(in the rows, 128 means zero)
One turn moves every row onto another: examples first, then more rows asked
V: [157 110 125 129 136  91  94 127 169 112 124 140]
Q: [143 118 108 157 123 107 141 140 111 114  96 160]
T: [125 171 115 139 139  91 118 123  87 120 139 137]
A: [126 177 102 118 130 159 110 156 109 116 103 112]
P: [173 118 122 132 123 140 132  86 121 150 138 113]
H: [ 96 130 108 128 144 109 122 159 136  87 101 113]
J: [115 114 129 128 119 127 124  87 174  92 130 139]
B: [140 153 125  86 135 159 101  97 127  82 127 126]
S: [126 157 114 135 117  98 142 139 149 135 164 135]
G: [159 131 107 162 168 147 117 103 130  88  99 143]
D: [160  96 113 126 129 144  93 106 131 116 102  91]
U: [ 97 149 127 105 112 132 119 147 144 139 125  97]
N: [119 153 121 154 129 133 140 101 146 114  87 167]
X: [170 131 115 121 141 136 130 145 100 114 148  90]
W: [135 178 115 135 133 149 119  74 127 118 152 109]

T turns into B
J turns into S
D turns into Q
Now these:
P turns into N
X turns into G

One turn moves every row onto another: examples first, then more rows asked
bega: [119 130 119 112 159 117 144 131 132  97 100 149 102 114 173 161 140  88
 109 127 120]
fud: [113  98 166 124 158 116 167 162 177 131  96 117 122 141 152 117 159 166
 149 131  80]
lito: [129 111 107 121 165 142 173 156 148 145 133 118  94 105 161 121 149  85
  95 110 134]
fego: [134 123 122 168 137 125 162 172 160 174  89 130 106 133 166 107 119  71
 148 135 105]
Vemeb: [129 117 141 147 164  86 145 181 176 167  75 114 122 141 144 109 137 112
 150 122 105]
dedek: [125 126 144 104  85  97 135 118 146 152 144  65 127 156 148 111 145 108
 123 125 122]
Vopal: [123 127 143 134 103  94 110 108 139 137 133  52 104 135 150 113 144 102
 131 150 137]
zun: [117 107 165 122 103  84 105 118 142 136 120  95  95 140 160 121 168  99
 171 159 133]
Sul: [113 105 150 100  87  90 124 119 142 149 131  99 111 164 172 121 168  92
 154 124 118]
bof: [127 139 119 138 125 152 146 133 160 109  84 107 108 138 157 153  97 108
 120 129  69]
Zokol: [139 147 159 141 157 106 164 147 144  92 127 134  70 128 163 145 183 103
 114 129 135]
fip: [114 117 130 125 176 117 180 146 135 123 138 121 112 106 170 114 165 120
  90 129 135]
Zan: [135 122 159  99  71 110 149 123 146 158 151 113 119 147 148 109 151  96
 149 145 130]
niro: [118 110 126 160 122 172 186 145 152 136 117 119  97 134 189 113 130 105
 132 141  75]
firok: [130 111 138 176 141 149  97 143 128 126 112 115  80 160 168 137 136 108
 132 145  79]
bifo: [116 131 111 132 128 140 160 157 128  94 106 129 103 107 151 146 150 126
  99 106 150]
petez: [138 135 159  99 146 118 154 151 171 108  88 149 126 121 122 152 126 141
 137 145  99]
vur: [153 151 185 144 137 118 166 159 182 104 107 112  90 146 126 136 159 149
 139 138  96]
Leg: [130  98 126 141 126 172 168 166 180 157 102 115  92 138 161 120 126  99
 148 121  73]
Rud: [147 123 151 146 161 132 117 148 114 125 144 158  89 122 143 131 153 108
 114 163 136]
modek: [113 104 162 117  92 112  93 107 145 154 132  95 113 131 149 109 167 100
 154 131 118]
Vikop: [137 134 120 149 170  93 162 171 151 166 105 120 119 115 146 105 133  85
 111 129 141]
goke: [148 126 165 150 159 124 105 157 149 129 118 105 112 147 112 125 135 162
 118 154  98]
lazu: [126  94 150 102 174 114 154 176 185 146  99 117 112 129 130 123 162 140
 137 109 106]
soz: [114 116 142 123 124 126 147 172 157  98  76 130 113 129 132 149 155 164
 140 106 119]
guvop: [139 129 164 130  78 115 130 120 148 146 138  91 104 129 137 107 138 103
 160 178 133]
moge: [126 115 163 120  82 127 109 107 144 161 144 102 117 120 140 103 157  94
 147 144 127]
tak: [139 151 141 176 125 144 161 140 157 102 111  92  66 154 174 143 146 100
 120 124  83]
zigi: [120 118 156 119  95 113  99 104 144 155 142  76 122 124 137 104 158 106
 132 131 127]
viled: [120 121 119 151  92 173 162 162 148 106  86 131  97 129 156 146 129 126
 136 116 105]

tak turns into vur
lazu turns into lito
Vemeb turns into Vikop
Now these:
guvop turns into zun
niro turns into fud
firok turns into goke
zigi turns into moge
viled turns into soz
Sul turns into dedek
bof turns into petez

One turn moves every row onto another: examples first, then more rows asked
Sigel: [101 148 132 122 134  88 173 141 131 143 144  82]
puzu: [140 177 127 153 155 117 101 149 122 114 148 132]
morek: [112 142 108  77 162  99 122 128  87 144 120 160]
gidag: [132 164 104 110 146  91 137 117 134 102 127 160]
beno: [127 155  88  94 152 103 163 126 123 158 110 113]
tavu: [131 134 119 137 163  83 136 142  86  94 129 156]
voki: [116 153 150 134 149  78 144 143 136  91 149 128]
dil: [ 85 101 147  88 151 110 122 151 106 144 108 130]
lede: [ 94 128 104 143 133 146  99 136  97 156 120 110]
pila: [111 146 161 129 138  75 143 143 142  99 138 126]
gavi: [137 153 104 153 160  89 153 133 131 107 112 113]
lunif: [ 93 100 147 118 147 126 135 142 103 153 116  86]
viven: [136 163 107 104 129  99 134 119 130 111 131 169]
Tene: [120 150 149  86 114 101  98 143 105 110 169 121]
rulon: [ 85 131 136 101  98 130 134 141 117 141 165 130]
sis: [ 89 166 146 142 135 109 115 144 110 136 176 100]
tuk: [147 143  90 123 139 120  93 136  73 130 123 107]
maza: [135 174 119 154 159 110 110 142 114 102 153 137]
Baru: [140 169 106  93 122 114 113 125 143 133 129  89]
Roseb: [138 146  99 158 147  94 150 131 125 119 101 111]
mez: [133 123 136 132 140  92 133 161  92 121 130  66]
birut: [103 137 108 108 121 154 121 114 124 163 127 104]
danap: [ 99 143 129 132 164 108  94 146  62 137 146 135]
rebe: [125 120 116 117 150 158 126 151  81 164 136 107]
Kapu: [119 110 121 123 139 130 166 172  95 156 134  98]
Fik: [122 152 115  84 147 150 121 153 140 164 130 121]
gumam: [ 98 103 135  81 120 127 150 132  93 148 139 130]
Fif: [123 112 127  75 128  75 135 132  94 114 111 118]
rel: [101 136 155  82 139 146 112 143 123 153 154 118]
sim: [138 127 131 136 159  87 137 155  78 104 128 155]

rel turns into rebe
Sigel turns into sis
Now these:
Fif turns into Baru
sim turns into viven
lede turns into dil
gavi turns into voki

One turn moves every row onto another: examples first, then more rows asked
neka: [127 131 144 123 137 103 110 145  70 126 119 129 124 169 144 120  80 104]
kub: [110 131 152  91 163 142 100 136 103 142 136 149 134 123 166 142  93 124]
dezok: [109 138 124 139 142 134 121 137 175 152 123 125 181 170 128 163 111 118]
bub: [134 104 150  97 135 132 125 116 119 146 130 155 129 134 154 142  95  76]
Leri: [111 141 109 133 140 129 107 159 159 146 124 103 180 149 105 175 115 120]
mefom: [128 123 123 105 131 115 122 135  83 136 109 136 132 122 151 162  76 144]
bori: [128 174 125 138 108 136 120 117 138 121 105 140 117 161 129  79 136 141]
Vipu: [137 100 122  89 132 133 102 144  83 124  93 129 136 136 127 162  99  91]
kabob: [118 177 109 149  97 132  83 129  99 117 133 120 129 114 116 110 120 148]
fugam: [166 128 159 146 113 115 127 120 137 112 115 135 124 101 152 118 141 123]
paz: [108 153 102 145 149 129 101 118 155 146 118  97 150 157 119 173 105 111]
mipeg: [112 155 128 152  81 160 112 115 163 143 143 139 161 141 118 143 140 129]
geros: [114 110 131 128  93 112 111 123 100  85  86 126 145 112 145 132 138 146]
biruz: [112 147 112 148 113 167  89 105 141 144 137 122 146 151 127 153 165 150]
Gako: [122 128 157 103 142  99 111 144  91 150 127 124  97 147 137 122  90 115]
naru: [123 151 101 144 104 159 116 143 141 116 141 112 161 158 111 125 173 109]
kal: [142 109 159 121 149 108 106 155  81 148 147 145 138 156 144 127 105 101]
gekav: [122 127 120 129 100 154  88 146 105 105 145 124 163 154 126  92 168 109]
ful: [135 125 110 126  86 126  97 128 122 141  84 154 144 138  84 123 155 135]
keses: [112 115 150 115 127  94 102 145  83 152 120 160 138 143 123 136  80 103]
Katev: [ 98 154 113 130 132 131 122 134 169 131 126  93 156 167 120 150 102  94]
nop: [116 130 120 138 135 139 114 132 159 145 147  82 162 164 140 172 115 126]
vurov: [109 179  97 155 101 155  91 126 128 121 125 107 147 137 108 151 136 143]
Zito: [130 120 146 127 115 137  90 123 112  76  70 135 146 134 138 120 144 101]
zure: [136 133 126  95 170 134 119 171  90 111 109 142 149 149 146 125 107  95]
Fetir: [122 125 156 132 125 122  86 104 130 117 122 145 125  81 141 126 147 101]
vov: [114 126  93 134 146 120 129 140 152 138 130  89 165 172 127 160 133 116]
lim: [130 153  92 145  99 147 110 137 142 132 101 130 159 151  87 149 162 131]
Gagav: [154 148 162 143 134 136 109 151 127  82  98 145 155 122 152 105 140 123]
vevek: [136 129 133 135 129 158  70 109 119 149 136 137 128 143 135 116 173 149]
Pived: [120 100 160  93 141 115 101 160  78 143 119 133 131 167 137 131 110 123]
Zuduf: [141 135 150 150  62 148  95 119 138 139 135 156 158 130 115 117 122 119]
mupe: [113 178 111 147 109 150 128 118 166 131 128 129 138 158 121 115 152 123]
livap: [143 121 171 106 131 111 107 159 100 149 102 147 124 159 118 130  85 101]
tur: [ 96 133 142 124 134 115  91 132 114 108 107 151 144  87 147 124 147 153]
melud: [151 129 139  99 130 116 161 155 117 128 117 139 131 140 151 123  86 105]

ful turns into gekav
vurov turns into lim
Now these:
kub turns into mefom
tur turns into geros
vov turns into Katev
neka turns into livap

One turn moves every row onto another: examples first, then more rows asked
Kubap: [154 103 128 124 147  72 135 120 134 140 143 157 128 103  77 135]
fikon: [ 86 165 174 150 122  95 140 120 141 123 156 133 114 153  99 147]
kab: [135 159 159 114 162 108 116  98 134 167 173  88 109 126 129 124]
megog: [135 143 118 124 115  99 163 163 147 147 162 154 143 108 121 190]
ref: [157 137 109 134 129 102 115  91 140 127 134 164 146  99  94 157]
mog: [101 157 165 131 125 111 131 129 182 118 150 132 113 169 103 156]
kas: [126 136 172 109 112  97 135 124 169 111 127 141 131 163  97 156]
Pami: [111 144 181 127 109  81 143 114 127 117 132 142 132 147  93 146]
fupi: [118 137 142 120 115  77 148 109 103 169 141 122 164 103 121 161]
Sef: [153 145 100 134 140 122 107 102 179 127 144 157 134 115 100 164]
mabu: [129 147 118 132 115  97 164 161 139 149 164 154 141 106 121 188]
fona: [109 190 134 153 155  93 168 109 134 135 122 127 153 120  93 120]
tega: [116 148 152 157 155 148 170 115 136 171 170 154 110 133  97 154]
fiz: [110 140 111 116 138 150 119 124 166 179 133  99 113 129 130 119]
Dodim: [149 146 165 103 152  95 120  93 117 164 157  95 121 119 124 122]
bubal: [ 84 168 129 149 136 103 139 120 134 179 177 107 137 117 131 165]
tebe: [134 147 134 100 132 131 173 159 138 133 117 111 132 170  89 133]
Bivur: [136 128 161 140 140 129 177 106 109 165 146 164 128 121  90 150]
tig: [126 164  99 161 149 124 109 100 163 135 166 150 122 110 103 159]
vifib: [104 180  91 138 148 101 149 168 169 138 158 118 127 127  93 135]
Riluk: [115 162 130 118 141 140 171 162 143 138 133 105 120 172  93 132]
tunat: [156 107 114 116 158  98 123 133 189 138 151 151 115 124  85 146]
zale: [130 148 114 129 120 104 160 165 154 148 167 152 139 111 123 190]
senal: [ 96 146 121 135 134 133 129 113 123 184 138 101 116 111 127 109]
siv: [107 166 137 129 137 127 178 156 113 142 135 107 123 161  90 126]
zuf: [104 173 104 142 135  76 160 155 119 140 147 125 140 108  85 126]
tuma: [164 137 158  86 153 110 122 104 134 161 144  91 112 122 126 131]
zaf: [122 123 127 111 120 119 131 108 111 176 112 111 135 106 121 109]
Pigem: [139 148 104 108 123  73 158 156 133 129 120 134 156 113  82 131]
muni: [139 133 144 130 155 159 162 123 176 163 157 156 113 148  99 163]
gezav: [139 173 123 118 155 112 155 122 193 125 106 127 156 143  96 133]
ruga: [119 136 112 152 172 105 124 134 177 149 181 141  96 122  89 141]
dos: [130 157 110 162 138 104 117  89 124 135 155 157 133  94  97 151]
lugif: [137 154  92 104 136  97 147 169 183 128 130 127 143 132  89 140]
pumo: [113 151 118 114 138 123 126 133 195 169 162 107 138 141 135 179]
Dupep: [150 150 154  97 162 116 110 104 160 161 164  89 110 136 131 130]
nibe: [124 152 116 135 119 101 163 163 145 150 170 152 137 108 123 189]
tib: [163 136 160  85 151 103 114  98 143 158 148  96 123 128 125 129]
zataf: [107 197 122 150 166 115 157 121 179 135 131 120 141 138 100 128]
bibib: [150 146 161 102 155 105 126 100 115 165 153  88 109 114 126 125]
terup: [125 151 140 112 128 118 179 152 108 137 118 113 135 158  86 126]
tet: [148 121 129  85 116  97 134 122 164 160 127 122 166 127 124 175]
mal: [141 166 135 121 144  89 166 109 148 126  97 134 168 124  89 124]
lalo: [119 131 125 159 160  79 137 120 123 151 173 148 109 100  82 130]
fepa: [137 117 117  92 123 137 122 119 156 171 108 108 132 123 125 119]
gizuk: [160 113 155 113 139 140 169 113 149 157 133 165 133 137  92 159]
lopop: [140 156 156 109 164 116 122 105 132 167 165  83  99 121 129 128]
ledi: [154 147 153  93 162 121 118 109 151 163 156  85 102 129 130 133]

gizuk turns into muni
Kubap turns into tunat
Pigem turns into lugif
Now these:
gezav turns into zataf
siv turns into terup
Sef turns into tig
fupi turns into tet
bibib turns into tuma
Dodim turns into tib
senal turns into zaf
kas turns into mog
megog turns into zale

